In the data rows, zero lies at 4.5, halfway between 4 and 5.
Here are some points:
[4 3 4 3 5 7 4 6 4 4 4 4 3 6 3 0 1 7 4 6 2 4 2 4 3 6 9 5 4 5 8 3 4 5 4 5 3 6 6 5 2 5 3 8 7 5 5 4]
[6 4 2 6 3 7 5 7 6 3 2 5 4 3 6 7 4 1 3 0 5 3 3 9 3 6 3 4 7 3 3 6 6 3 3 8 1 5 5 6 6 8 6 4 3 4 6 3]
[6 3 3 0 5 7 6 6 6 7 2 4 4 4 6 8 6 3 6 6 6 5 6 7 5 4 3 2 4 5 4 5 2 4 1 5 5 4 1 8 4 5 5 4 5 1 6 4]
[5 4 5 5 3 4 3 3 3 6 7 5 3 5 3 0 0 4 6 3 6 7 4 5 3 4 5 6 0 6 6 4 7 3 5 5 3 5 7 3 3 4 5 8 5 5 6 4]
[5 5 3 3 1 5 5 5 5 4 7 4 4 4 6 4 2 8 2 3 5 6 4 7 6 4 3 5 3 4 1 4 4 6 4 2 6 4 8 3 5 2 4 6 7 2 8 5]
[5 4 1 2 3 4 4 5 6 5 3 5 6 4 6 8 5 4 3 3 6 7 6 7 5 3 0 3 5 6 0 7 4 6 5 4 1 5 2 5 8 1 4 7 6 4 7 5]
[6 4 3 4 1 2 3 4 5 7 5 5 6 3 6 4 5 8 4 5 6 5 2 4 3 3 5 4 5 6 4 5 4 4 4 5 6 5 4 3 3 1 6 9 6 1 8 5]
[4 5 4 5 5 7 4 2 6 2 8 4 3 8 5 1 9 3 6 4 3 4 5 4 5 3 7 5 3 3 7 2 2 1 6 5 6 5 4 5 5 3 4 3 4 5 4 7]
[6 5 6 3 6 2 8 3 4 5 7 6 5 3 6 5 3 1 5 0 4 3 7 0 3 5 3 3 3 8 6 2 5 2 5 6 3 4 4 3 8 1 3 6 4 5 7 6]
[3 4 6 7 6 8 6 4 2 2 4 4 1 4 3 5 2 5 5 3 4 8 5 2 5 6 8 6 5 2 7 3 4 3 5 6 6 4 5 5 4 4 6 4 6 5 4 3]
[3 4 6 6 5 3 4 4 2 4 7 5 4 7 2 5 9 8 4 2 6 6 5 5 5 5 7 8 2 3 9 4 1 3 3 6 4 5 6 4 3 3 5 4 5 4 2 3]
[4 5 3 7 4 5 4 7 3 3 6 4 2 7 3 2 2 7 5 5 4 7 2 0 5 4 6 6 2 3 4 7 6 2 3 7 6 5 5 6 2 5 5 4 8 3 3 6]
[6 4 3 5 8 8 4 4 4 4 3 6 4 4 5 5 0 1 5 5 6 4 3 8 2 5 3 3 5 3 4 5 9 3 3 4 0 6 4 5 5 9 5 3 5 6 5 6]
[4 6 3 3 7 1 5 5 6 3 6 5 5 5 3 6 9 1 5 3 3 1 5 6 5 5 3 7 6 2 8 3 3 6 5 6 7 3 4 3 3 5 5 2 5 7 2 4]
[5 4 6 7 4 1 1 3 3 2 4 3 4 7 3 7 6 6 4 6 3 2 4 4 5 4 9 6 5 2 9 6 2 6 5 8 8 4 5 3 2 4 6 4 7 5 4 6]
[6 3 3 4 7 8 6 4 3 3 5 4 5 9 4 6 5 2 6 4 3 5 6 0 5 3 5 6 6 5 5 3 2 7 6 3 7 4 4 4 4 2 4 4 3 4 3 5]
[6 5 3 6 5 9 6 4 2 4 2 5 4 5 4 4 1 0 2 3 5 4 3 9 4 5 5 3 7 1 2 2 8 8 4 4 5 5 3 6 7 6 6 3 3 4 5 4]
[3 5 6 5 4 7 4 6 5 3 5 5 5 3 5 7 8 2 6 1 5 5 5 0 5 5 3 7 2 2 8 5 3 0 6 5 5 4 5 4 5 3 4 4 0 7 2 5]
[3 3 8 5 3 4 3 3 3 3 6 4 2 5 4 4 6 9 7 8 5 3 4 2 4 5 7 6 5 3 4 7 3 7 6 4 6 3 6 3 2 8 5 3 5 5 3 5]
[4 5 5 3 6 6 5 3 6 3 8 6 6 6 3 3 5 4 6 5 2 2 7 1 4 2 5 4 2 7 3 1 3 3 7 4 5 3 3 3 4 6 6 5 4 7 5 6]
[4 5 3 8 6 7 5 3 4 2 7 4 5 4 3 9 9 1 8 2 4 1 4 3 4 4 6 5 6 4 7 4 2 7 6 6 8 5 4 3 5 2 4 4 6 5 3 5]
[5 3 4 4 4 2 5 4 6 9 4 5 3 2 7 6 4 3 2 8 6 2 4 6 5 6 2 3 5 5 4 4 4 9 4 2 4 3 1 7 6 7 4 6 6 4 5 4]
[5 5 4 6 7 6 3 2 5 4 7 4 4 2 3 9 9 2 6 6 6 5 6 2 4 3 3 6 6 5 5 3 4 1 6 6 3 3 3 4 6 5 4 1 3 6 3 5]
[4 6 2 2 4 8 6 6 3 5 2 6 6 4 6 7 3 0 4 3 5 5 6 9 5 6 5 2 8 4 4 4 5 0 5 5 5 6 2 6 5 4 6 3 5 5 5 1]
[3 5 4 9 4 0 4 8 3 3 5 3 2 4 5 5 2 4 4 9 5 8 2 5 6 3 5 3 6 4 3 6 5 5 4 5 3 6 4 5 4 5 5 3 6 3 5 5]
[3 4 3 7 4 2 5 2 4 4 6 5 1 4 7 3 4 5 3 6 4 9 4 1 4 5 7 4 4 2 5 9 5 1 5 5 6 4 6 4 3 5 6 6 9 3 5 5]
Then 16 other points, each followed by its number:
[3 2 6 0 3 6 5 3 6 7 2 5 6 4 4 8 4 5 6 4 5 1 5 4 6 5 3 4 8 7 3 9 4 8 4 2 5 7 2 5 4 3 4 4 2 5 5 4] 0
[7 4 4 4 6 1 7 3 3 5 6 2 5 5 5 7 9 6 5 5 6 2 8 1 4 4 0 5 5 3 5 1 4 5 5 7 7 5 3 4 4 5 3 4 3 6 1 5] 1
[4 5 6 5 4 6 0 3 5 7 2 4 6 3 5 0 3 9 3 3 6 4 3 9 4 4 6 4 3 8 3 7 2 5 5 3 5 6 5 6 4 4 3 6 3 4 8 4] 2
[5 5 3 6 5 7 6 4 3 6 4 6 3 5 3 0 1 6 3 0 4 7 3 2 5 6 7 5 5 4 7 0 5 3 4 5 9 6 6 3 6 5 5 7 3 5 4 4] 3
[5 5 7 4 4 3 5 3 6 4 6 4 6 5 4 5 9 3 5 1 3 2 7 0 4 3 4 4 4 3 7 3 4 1 6 5 7 6 7 4 5 2 5 2 4 8 3 4] 4
[6 4 3 6 5 3 5 6 7 4 5 5 4 5 4 7 9 5 4 5 4 2 7 2 4 4 7 6 4 2 5 1 2 3 4 7 4 3 5 3 5 2 5 3 9 7 1 6] 5
[5 4 4 4 5 8 7 6 4 7 2 7 6 4 7 3 0 5 3 4 5 5 6 9 4 5 0 2 9 2 2 3 6 3 3 4 2 6 2 5 5 9 4 3 4 4 4 3] 6
[5 4 4 3 2 8 6 3 7 6 2 5 6 5 6 3 0 2 5 4 2 2 5 6 6 5 4 1 4 9 3 6 6 9 3 4 6 5 3 4 5 5 3 4 4 7 5 4] 7
[5 5 6 7 6 7 5 5 5 4 1 5 4 4 6 4 1 1 2 3 5 5 4 6 5 7 3 2 7 3 0 4 9 8 4 4 3 5 2 5 8 7 6 3 2 3 6 4] 8
[5 4 5 0 4 8 4 5 5 6 5 6 7 3 4 9 4 3 4 7 3 4 3 7 5 6 2 1 3 7 4 7 3 6 3 4 3 4 1 6 7 6 3 5 5 6 6 6] 9
[5 5 4 5 6 4 5 6 5 3 8 4 5 5 5 3 6 3 4 2 5 7 7 0 5 3 3 8 5 3 6 4 4 9 4 5 4 4 5 3 2 3 4 4 0 6 3 5] 10
[4 4 7 6 5 5 3 7 4 6 0 7 4 4 6 2 2 2 5 4 4 4 6 8 4 6 3 3 9 3 4 4 5 9 6 2 5 6 1 4 4 8 5 4 2 4 3 4] 11
[6 4 5 6 8 8 8 5 7 5 2 6 4 3 6 3 5 2 2 0 4 6 2 8 2 5 3 5 5 5 0 3 9 4 4 4 0 5 4 4 6 7 5 3 4 4 6 4] 12
[2 2 4 7 4 2 7 5 2 2 5 4 5 4 3 9 6 6 3 9 5 4 5 4 5 4 2 5 6 3 5 7 5 6 5 7 5 3 4 5 2 7 4 5 8 3 4 6] 13
[5 6 3 5 3 4 0 2 3 6 6 2 7 4 5 4 0 6 5 4 6 4 3 7 5 5 7 4 4 7 1 7 6 4 5 3 7 6 5 5 3 3 4 5 6 1 7 4] 14
[7 5 4 1 4 5 6 4 4 5 7 4 6 7 4 3 4 3 8 3 4 4 4 5 2 4 5 5 4 8 3 0 5 4 6 2 4 3 6 3 4 1 4 7 2 6 5 6] 15
Which of these numbered points is nearest to each point below, looking only along the 7 directions in which the first points spread most? Its number follows each.
[6 4 6 4 7 7 8 1 4 2 6 5 4 6 3 4 3 2 6 8 3 4 7 1 5 6 6 6 5 4 5 2 4 5 4 3 7 5 6 5 4 3 3 3 4 3 2 4] > 10
[4 4 6 6 4 8 3 4 6 7 1 6 5 4 6 4 3 6 5 3 4 2 6 9 4 5 1 1 9 4 6 4 5 7 3 4 5 7 2 3 3 7 5 2 3 4 5 3] > 11
[6 5 5 6 5 3 3 2 3 3 4 6 6 5 2 5 9 5 6 4 4 6 6 3 6 2 4 5 8 4 7 1 0 4 6 5 5 4 6 5 4 5 4 4 1 7 2 5] > 5
[3 5 4 6 4 6 3 6 4 6 5 5 6 5 1 0 1 7 4 2 4 4 2 6 3 5 6 6 4 4 6 0 7 3 4 4 9 4 7 3 4 6 5 6 8 6 6 3] > 3
[5 6 5 6 3 7 2 7 5 5 4 6 4 3 0 0 1 6 6 1 7 6 2 7 3 4 7 3 4 5 7 4 7 0 4 4 5 3 6 4 4 4 6 5 7 4 4 5] > 3
[5 4 2 9 4 3 4 4 6 3 2 5 3 3 4 9 9 5 4 7 5 6 3 5 6 5 7 4 4 0 2 6 5 1 5 3 3 6 4 7 4 6 5 3 5 2 4 4] > 13
[7 5 6 2 4 0 4 6 3 5 8 3 5 5 2 3 2 9 4 3 4 7 4 5 3 5 6 4 0 6 3 4 6 4 6 5 2 3 6 5 4 2 4 7 6 2 6 6] > 2
[6 5 5 2 2 7 4 4 2 4 7 1 4 5 4 4 4 8 3 9 7 7 4 2 4 5 4 5 2 6 2 3 5 3 4 5 8 4 7 5 3 1 5 5 2 3 6 6] > 14
[5 3 7 8 6 7 3 5 6 6 0 7 5 2 3 0 0 0 5 4 4 3 4 8 4 5 2 2 8 5 4 6 7 6 3 4 4 7 4 5 5 6 4 5 4 5 4 3] > 8
[4 4 5 7 4 1 6 4 5 2 1 5 4 5 4 2 8 5 3 9 4 5 2 2 5 5 6 7 5 2 3 9 6 6 4 5 4 4 4 5 4 6 5 6 8 2 5 3] > 13
[4 5 4 4 6 5 8 4 5 2 8 4 4 6 7 6 9 5 6 1 3 0 6 4 4 5 3 8 4 2 8 2 3 3 5 5 4 5 6 4 4 2 5 3 4 6 3 4] > 4
[4 4 6 6 4 8 4 6 5 6 3 5 5 3 6 3 3 3 5 3 4 4 3 7 4 4 3 0 9 3 4 6 7 5 2 3 5 8 3 4 6 6 5 2 2 6 5 3] > 8
[4 5 3 6 4 2 4 3 5 8 3 3 5 4 4 4 0 8 3 8 5 6 2 3 6 5 6 4 2 7 1 8 6 7 2 5 2 5 5 6 4 0 5 5 6 3 8 4] > 14
[5 5 5 8 4 5 7 8 4 3 5 5 4 5 7 0 2 5 4 3 2 7 3 1 3 5 7 3 6 6 6 5 4 4 3 6 4 4 7 3 4 2 5 5 4 5 6 4] > 3
[4 5 4 2 4 5 4 4 5 8 4 4 3 4 6 4 4 1 5 8 7 2 5 7 6 6 2 3 3 4 0 8 3 4 4 2 2 4 4 6 8 6 2 4 6 6 7 5] > 9
[6 4 6 1 4 4 2 4 5 8 4 3 5 3 5 5 5 4 5 7 3 4 4 7 5 3 3 2 7 9 4 6 4 9 2 2 8 7 3 5 4 5 3 4 4 3 7 3] > 0
[3 4 3 7 5 4 6 5 6 3 5 4 3 5 5 9 6 6 5 9 6 7 5 9 6 5 4 4 3 1 5 5 3 4 3 3 3 4 5 6 3 4 4 4 8 0 5 3] > 13
[4 5 5 3 3 2 4 7 2 5 8 3 4 5 3 5 1 5 3 3 4 6 5 1 5 5 5 6 1 8 2 4 6 3 4 4 5 5 6 5 5 2 5 8 6 2 5 7] > 14
[4 4 4 5 4 8 2 8 7 6 2 6 7 3 5 3 2 1 4 2 5 1 4 9 5 6 4 2 9 4 4 5 6 7 3 5 3 7 2 4 6 4 4 4 4 3 5 2] > 6
[4 7 5 6 5 7 6 6 5 4 1 4 5 3 5 1 4 1 5 3 6 2 1 6 4 5 5 4 8 4 4 5 8 5 4 6 0 4 6 5 7 6 7 1 1 3 4 6] > 12
[5 3 4 7 4 7 8 7 6 6 1 7 5 3 8 6 2 2 3 6 4 1 4 9 5 5 2 2 7 4 5 5 5 5 3 3 2 7 2 5 4 5 5 3 4 3 5 2] > 6
[5 5 5 1 5 7 4 7 6 6 4 5 6 4 6 9 1 1 2 7 3 6 5 4 5 4 2 2 8 5 0 7 6 6 5 4 4 4 1 6 6 5 3 5 3 3 4 4] > 9
[3 5 4 6 5 4 3 8 4 2 5 5 6 5 3 0 0 5 5 4 4 9 2 5 3 4 9 5 4 7 4 6 6 2 3 6 5 6 6 4 5 5 6 6 3 3 4 2] > 3
[4 4 2 4 7 2 8 5 3 3 5 4 8 5 6 8 9 2 6 1 4 5 6 3 5 4 5 7 2 3 4 2 5 3 5 5 6 3 4 3 6 5 3 3 4 7 3 6] > 4
[4 3 5 1 6 9 2 5 7 6 3 4 3 3 5 4 2 2 2 2 6 7 8 2 5 8 3 2 8 5 3 8 6 3 3 4 4 6 2 6 6 5 5 4 7 2 5 5] > 6
[3 4 6 4 5 5 6 5 3 5 3 4 4 7 3 0 2 7 2 7 4 8 5 5 4 5 7 5 3 5 5 4 5 0 4 4 9 5 7 3 2 6 5 7 6 4 3 4] > 3
[4 5 3 7 5 4 7 4 4 4 6 4 4 6 4 9 9 0 6 2 4 7 6 1 3 6 7 6 5 6 7 2 5 5 5 3 5 3 5 3 3 2 4 3 2 7 2 5] > 4
[4 5 6 1 4 5 3 5 5 7 3 5 4 2 5 7 2 7 5 1 5 0 7 9 3 6 2 3 5 4 5 9 4 9 2 4 4 8 4 5 3 5 6 5 6 2 5 2] > 2
